Turns in one plane each, and the order they were made in; the first pair answered
K_158 (before => after):
[ 5 -2  1  2 -4  6  1 28 -9] => [ -2 -14 -15   3   3  -4 -10  19   1]
[ -8   1   9   6   8  -1  -2 -12  -6] => [ -8   4  12   5   6   4   0  -7 -10]
[-14   2   1  -8  22   4  -4  -2   4] => [-13   4   7  -8  21   1   1  -7   6]
K_782 (before => after):
[ -1   1 -12  -8   9   4  -5  11  -7] => [  4   4  -7  -7   1   7  -2  15 -11]
[-6 -7 -7  3 10 -3 -3 -3  6] => [ -5  -7 -11   2   7  -1  -6   4   2]
[  0  -2 -10  -5   3  -6   1  13  -1] => [ 3  0 -6 -4 -3 -4  2 15 -3]
[ 6 -2  6 -7  2 -3  7 -3  8] => [ 5 -3  3 -9  5 -3  6 -4 10]
K_827 (before => after):
[ 21 -20 -15  13 -23  -7 -21  -8   8] => [-11   5  28  10  27   9  18 -17   3]
[-14 -12  14  20   2   9   6 -10  -9] => [ 22   7   6 -11   5   7   1  11 -20]
[12 11 13 -8  8  3  8  1 -3] => [  9 -11  -2   8 -17  -3  -8  -5   4]
K_955 (before => after):
[ -8 -10 -10   1   5   0  -9   9   1] => [-9 -8 -9 -1 11 -2 -7  7  1]
[-20  -9  -3  -2   6  10   0   7  -7] => [-19  -8  -2  -5   8  11   1   7  -7]
[ -4  -6   0   0   9 -16   0 -24  14] => [  5   8   6 -14  20 -13   7 -15   7]
Now pairs of rows:
Between the rows of a pair lie two turns.
[ 1 10 16  2 -1  1 10 -5  1] => [-4 11 13  1  3  8  9  4 -4] => K_782 then K_158
[ 13   8  -6 -13   5   3   2  12 -10] => [  8  -8 -20  -3  -6  -4 -11   4  -2] => K_955 then K_158
[  8  16   4  -4  -7  18   7  22 -16] => [  9  -2   1  14 -34   9  -1   8  -5] => K_782 then K_827
[-2  7 17 -1  6 11  9  5 -7] => [-12  -3  15  10  -2  10   7  -2  -2] => K_827 then K_827
[ 6  4  3 -8  6 -3 -6  2  2] => [-6 -5  5  6 -4 -1 -7 -3  5] => K_955 then K_827
[ 16  -8  -3   4 -34  -1   0   8  -5] => [  7 -12   6  12 -31  -8   6 -13   4] => K_955 then K_158
[ 16   4  11   6 -21   8   2  16  -7] => [ -9  -9   2  18 -15  13  -3  18  -6] => K_827 then K_158
[  6   6  12  -4 -14  16   1  21 -19] => [ -9 -21  -8  13 -22   4 -17   5  -4] => K_955 then K_158
[  8  -7  16  10 -10  -6   9 -14  18] => [ -2 -15  -4   4   8 -12  -2 -14  23] => K_782 then K_782
[  4  -5  -8   3 -17  -1  -7   0   2] => [ -2  -8  -4   5  -9  -6  -4 -13   9] => K_782 then K_955
[  6  -3 -12  -9   4 -10  -7  -2   5] => [  5   3  -7 -13  11  -8  -2  -1   3] => K_827 then K_827
[-19  -8 -11   7  11   0  -7  -5   8] => [-12   7   3  -4  23  -3   4 -10   8] => K_955 then K_158
[ -6   0   3  17 -22   6   0   1  -8] => [ -7  16  10   1   5  11  10   8 -13] => K_158 then K_827
[-1 19 28  0 14 10 22 -2  1] => [-20  -2 -16   1  23  15  -8  22  -4] => K_158 then K_158
[-7 -5 12 14 -8  4  3 -3 -1] => [-11  -6  10  15  -5   5   2  -1  -2] => K_158 then K_782
[-3 -8 -1 11 -2 -2 -1 -7 10] => [  1  -2   6  10  -3  -2   3 -10  10] => K_782 then K_158
[-8 -8 -9  4 -7 -2 -6  1  1] => [-9  0 -4 -6 11 -5  0 -3  2] => K_955 then K_955
[  1   8   3 -13   7   4  10   5 -12] => [-13   2   8  -2   8   5  13  -2  -8] => K_827 then K_827
[-17  -4 -22  -7  22   3  -4  12  -7] => [-12  -7 -21  -8  25 -11  -5  -6   5] => K_955 then K_158
[  1  -8  -2  10 -19   1  -1   1  -2] => [ 3  9 14 -2  1  4 14  1 -5] => K_782 then K_827
[-26  -1   2  -2  24   3   4  -7   8] => [ 20   3 -16 -21  -3  -7 -14   9   3] => K_158 then K_827
[ -6 -10 -10  10 -12  -1 -14  -4   3] => [-12  10   3  -4  18   9   1   5  -6] => K_827 then K_158
[21  9  7 -4  9 -9 -4 -5 -6] => [  5 -11  -2  13   0 -11 -13 -14   3] => K_827 then K_782
[-13 -10  -4  12  -3   4  -1   2   9] => [  0  -9 -13   6 -10   1  -7   8   7] => K_827 then K_827
[-4  1  6 -7  3  1  5 -1  4] => [-6 -1  1 -7  4  5  2  5  1] => K_158 then K_158
[  6  11  -2 -12  17   3   6  -9  -3] => [ 12  11  -5  -8   0  12   3   7 -12] => K_158 then K_955
[ -2   6   0 -11   5   0  -1  13 -12] => [ -5  -2  -5 -10  10 -13  -4  -5   1] => K_158 then K_158
[-7 25 19 -4 17 12 12 -3 -1] => [-24   6  17  17   4   9   6 -15   7] => K_827 then K_827
[-2 10 11 -1  2 12  9 10 -7] => [-6  4  0  1 -1 13  2 17 -9] => K_158 then K_782
[  4   2  12   3 -24  -3   5 -17   2] => [ -4  -2  -7   2 -24  11  -6  11 -12] => K_158 then K_158
[21  7  2 -9 -2 -8  1 -1 -3] => [ -5 -12  -2  11  -3 -10  -3 -15   6] => K_827 then K_782
[-14   7   6   0   4  11   7   3  -8] => [-19  -3  -5   1  10   2  -1  -5   0] => K_158 then K_158
[ -6   2   9  -2  11 -12   9 -20   7] => [ 13  15  13 -10  -2   1  11   4  -9] => K_955 then K_955
[12 12  4 -5 -9  4 -1 12 -8] => [  6   2   7   8 -22   1  -2   0  -2] => K_955 then K_782
[  3 -10 -13   6 -11 -16 -15   0   2] => [-14   9  14   3  17   0   9   3  -8] => K_827 then K_158
[ 12  18  -5 -21  16  11   2  24  -9] => [-10 -19 -16  19 -23   7 -13   7   4] => K_827 then K_782
[ 10  -7  -3  -3   6 -12  -9 -10   7] => [ 18   2   0 -11   7  -8  -6  -1   0] => K_955 then K_955
[-11   3  15  12   3  14   8   0  -9] => [  8  -8  -8   9 -19   4 -11   5  -7] => K_827 then K_955
[  8  13  15 -10  12 -10   3 -11   4] => [ -5   6  18   1   9 -10   4 -19   8] => K_827 then K_827
[  9   1   9   7 -10   5   8   2  -9] => [ -4 -12  -6  13  -8   4  -2   3  -5] => K_158 then K_955
[ 16   7  13   2 -12   2   9  -2  -2] => [13  6 15  4 -8 -1 11 -9  2] => K_782 then K_955
[  8  12   6  -5   5 -13   4 -15  12] => [ 14  17   0 -13   8  -9   2  -3   5] => K_782 then K_955
[-18 -13  -6   7   5   0  -5  -6   4] => [  4   8  -3 -15  12   4   0  11  -7] => K_827 then K_782
[ 11   3   0  -6   6 -12  -2 -12  12] => [14 13  5 -7  0  5  2 12 -4] => K_158 then K_158
[-18  -8 -12   7   8   0   1  -5   6] => [-11  -7 -18   5  -1   7  -5  12  -4] => K_782 then K_782
[-13 -12  -9  -3   6  -1  -3  -8  -2] => [ 10   1  -2 -17   4  -5   2  -7  -3] => K_158 then K_827
[-1  1 17  3 -6 16  7 -5 -7] => [ 14   4  10  -5 -11  13   1   2  -9] => K_955 then K_827
[ 15   6 -10  -8  -2  -4 -12   5  -3] => [-14   4   6   4  15   0   1 -12   4] => K_827 then K_955
[  3 -12 -19   1 -13  -4 -15  -1   4] => [ 16   3 -16 -15  -2  -2 -10   8  -3] => K_827 then K_827
[ 1 10 -1 -8  5  7  3 19 -6] => [ 2 13 13 -5  1  7 11 11 -4] => K_782 then K_782
[-32  11  18  11  12   0  14 -12   0] => [-29  17   6   2  14  13   8  18 -15] => K_955 then K_158
[-26 -14  13  12 -15   5   2  10  -2] => [-11  -5 -12 -16   5   1 -11  28  -8] => K_827 then K_158
[ 15  16   1 -14   7 -14   2 -17  12] => [ -2  -4   1  12 -16 -10  -3 -23  15] => K_955 then K_827
[ 2  0  6 -1 -2 11  1  9 -4] => [-7 -5  0  0  6 10 -3  7 -1] => K_158 then K_827
[ 9  7 11 -2 -2  4  9  7  4] => [  6  -6   1   7 -16   2  -1   7   7] => K_827 then K_158
[ 11  -1   3  13 -25   5   9  12 -12] => [  0  -8  12  22 -18  -5  14 -12   0] => K_782 then K_955
[ 3  3  3 -8 12 -5  5 -4  3] => [ 2 -9 -9 -1  1 -8 -6 -4  6] => K_782 then K_827
[-17  -4   5  -4  17   6   3   4  -6] => [-12  -2   3  -6   9  11   0  14 -11] => K_782 then K_955
[-14 -21 -25  14   2   1  -9  10   5] => [  3 -12 -30  -1   1   0 -12  20   1] => K_827 then K_827
[ 12  -1   9   2 -16  -4   2  -5   0] => [  2  -9   1   9 -18  -1  -4  -4   1] => K_158 then K_955
[  0   6   8   7 -16   8   1   7 -12] => [ -4   1   0  10 -17   7  -5   9 -11] => K_158 then K_782
[ 15  -6 -37 -19  -2   4 -24  34  -8] => [ 17 -17 -41 -11 -12  -7 -30  17   3] => K_782 then K_158
[-8 -4  4 -2 12  1  4 -8  9] => [-6 -6 -9 -6 12  4 -5  5  4] => K_782 then K_782
[-7  3 -3  3 -5  8 -1 22 -8] => [-9  4 -1  3 -2  9  1 21 -9] => K_827 then K_827
[-19  -8 -13   6   8   7  -6  -4   3] => [  1  11  -8 -12  10  11  -2  12  -9] => K_827 then K_782
[ 10  19  21   4 -14  -6   7   8 -10] => [ -2  14  22   5   6 -18  10 -15   3] => K_782 then K_782
[ -6  -1  -4   6  -9  13  -4  18 -14] => [-11 -10 -12  11  -8   7 -10  12  -8] => K_782 then K_158
[  4  -3 -11  -5   3 -15 -10  -3  13] => [  6  -2 -13  -8   3 -13 -11   2  10] => K_782 then K_955
[ 12   1   0  -9  -7 -14   3  -5   3] => [ -5  -6   6   8 -13  -8   7  -9   3] => K_158 then K_827
[ 0 -3 -6 -4  5 -7 -2 -3  4] => [ 7  4  4 -6  1 -5  4 -2  1] => K_158 then K_955
[ -6 -16 -13  18 -19   5  -9   4  -2] => [-14 -19 -19  14   0  -1 -11  -4   4] => K_955 then K_782
[-13  -1   8  19 -23  13   2  10  -6] => [-28 -11  -6  18   0   1  -4  -6   7] => K_158 then K_955
[-15  -5 -18  -4  17  -4 -12   1   0] => [ -7   2  -4  -8  21 -12  -2 -16   7] => K_827 then K_158
[ 19   1 -16 -12 -12  -3 -13   6   1] => [ 17  -4 -15  -9  -9 -12 -12  -8   9] => K_158 then K_955
[  4   8 -11 -22  26  -6  11   4  -5] => [-17 -23 -15  17 -15   0   0  -1  -1] => K_955 then K_827
[ 12  -4 -11   0  -9   2 -10   7  -1] => [  1  -9 -13   1   5  -7  -9  -9   9] => K_955 then K_955
[-8  6 15 -5 18 12 14 -7 -3] => [-11   2   1  -9  26  11   6  -3  -3] => K_782 then K_782
[-18 -22 -25   5   7   1 -18   8  -2] => [-12 -14 -26  -4  12   4 -17  19 -10] => K_955 then K_782
[ 26  20  10 -16  21 -11  10 -22  16] => [ 34  11  19   5 -21  -6   9 -20  15] => K_827 then K_158
[-23 -12  -7  12   6  -3  -5   3  -4] => [-11 -14 -17   8  -2  -7 -13   9  -5] => K_827 then K_827
[ 24   6   7  -5 -12   1   6  -7  -2] => [ 19  -1   0   2 -21   7   0   4  -6] => K_955 then K_158
[ 11  -4  -9  -9  -4 -16 -11   2   6] => [-8  7 13 -6 18 -6  8 -3  4] => K_827 then K_955
[-5 12 12 -7 20 -3 11 -8  1] => [ -7   8  -4 -12  27  -2   0   2   0] => K_782 then K_782
[  3   8  -3 -12  11  -2  -5   9   0] => [ 7  5 -3 -5 -6  2 -8 15 -4] => K_782 then K_955
[ 5  2 -8 -7 -8  2 -6  4 -8] => [  2  -4  -4   1 -15   0  -6  -4  -4] => K_782 then K_955
[ -3  -3 -15  -2   8   2 -12   6  -1] => [ -2   1 -12  -4  13   3 -10   8  -3] => K_827 then K_827
[ -1   8   0 -11  18   7   3   4  -5] => [ -2   3  -9 -11  19   5  -2   4  -3] => K_782 then K_158
[ 0  3  0 -3 -5 19 12 14 -8] => [-3  1  1  0 -6 19 13 12 -8] => K_955 then K_827
[ 2  2 -7 -3 20  6 -4 17 -6] => [-9  0 -1  4 23  8 -1 12 -4] => K_827 then K_827
[ -4  -3  -7 -11  17   0  -6  -3   6] => [  7   4  -3 -15  10   7  -4  10  -3] => K_955 then K_782
[ 16   4 -14 -11   6 -17  -8 -19  17] => [ -5  -3 -19  -4  19 -12 -10 -18  18] => K_827 then K_782
[-14 -13  12  17 -15   8   2   2  -3] => [-21 -15   9  17  -5   2   1  -6   2] => K_782 then K_782
[  3   8  -7 -12  12   2  -7  20  -3] => [  1  -7 -17  -3   4  -9 -16   7   8] => K_955 then K_158
[  5  -6 -11  -6   5 -10 -16   1   7] => [ 12  -3  -5  -6  -1 -14 -13  -5   9] => K_782 then K_158
[ 6  0 -3 -5 -1 -3  9 -8 17] => [11  7  1 -8 -2  6 13  4  8] => K_955 then K_158
[-7 -7 -2 15 -6 -7 -1 -6  2] => [ 2  9 -2 -5 11  0  5 10 -9] => K_827 then K_158
[ -8  -3   1   8  -3   4 -14   9  -6] => [-10  -4   5   9   3  -5 -11  -8   2] => K_955 then K_158
[ -1  11 -16 -25  13   5  -1   0   3] => [ -8  -7 -21  -7  -2  -4  -9 -16  14] => K_158 then K_827
[ -4  -5  -2   0   8  -8  -3 -11   7] => [ 2  7 13 -1 -1  6  7  2 -5] => K_158 then K_158
[-10   1   8   2   5   2  12   0   1] => [-12  -3   0  -1  11   0   6   1   2] => K_782 then K_782
[-7  1 -3  8 -1 -2 -2 -3  7] => [ 4 11 -1 -1 -2  1  0  7  0] => K_827 then K_955
[  1  16   1 -12   7   8   7  19  -8] => [-20  -8 -19   5   4   2  -9   9   4] => K_158 then K_827
[ 3  7 17  2 -7  2 11 -9  0] => [ -5  -3   5  10 -17  11   1   5  -6] => K_158 then K_955
[ 21   8 -20 -20   2   0  -7  22 -10] => [-27 -15 -10  12  15  -6   0 -17  11] => K_158 then K_827
[ -5  -6 -11   4 -10  10  -9  17  -9] => [-10  -9 -15  -1  13  -7  -9  -7   7] => K_158 then K_955
[ 8  5  9  1  0  1  8 14 -4] => [ -1  -9   4  14 -10  -3   1   5   2] => K_955 then K_955
[-9 13 13 -5  6 15 13 18 -2] => [-13  12  17  -4  12  11  16   7   4] => K_782 then K_782
[  0   1  13   1 -10   6   2   2   1] => [ 2  2 14  0 -8  3  4 -3  4] => K_827 then K_782
[ 0  4 -8 -8  7 -5  3 -6  8] => [ 4 11  1 -9  2  3  9  3  0] => K_158 then K_158
[ 19   6  -1  -9 -17  -4  -3  15  -8] => [ 15   8  18  -3 -16  -9   9  -5   1] => K_782 then K_782
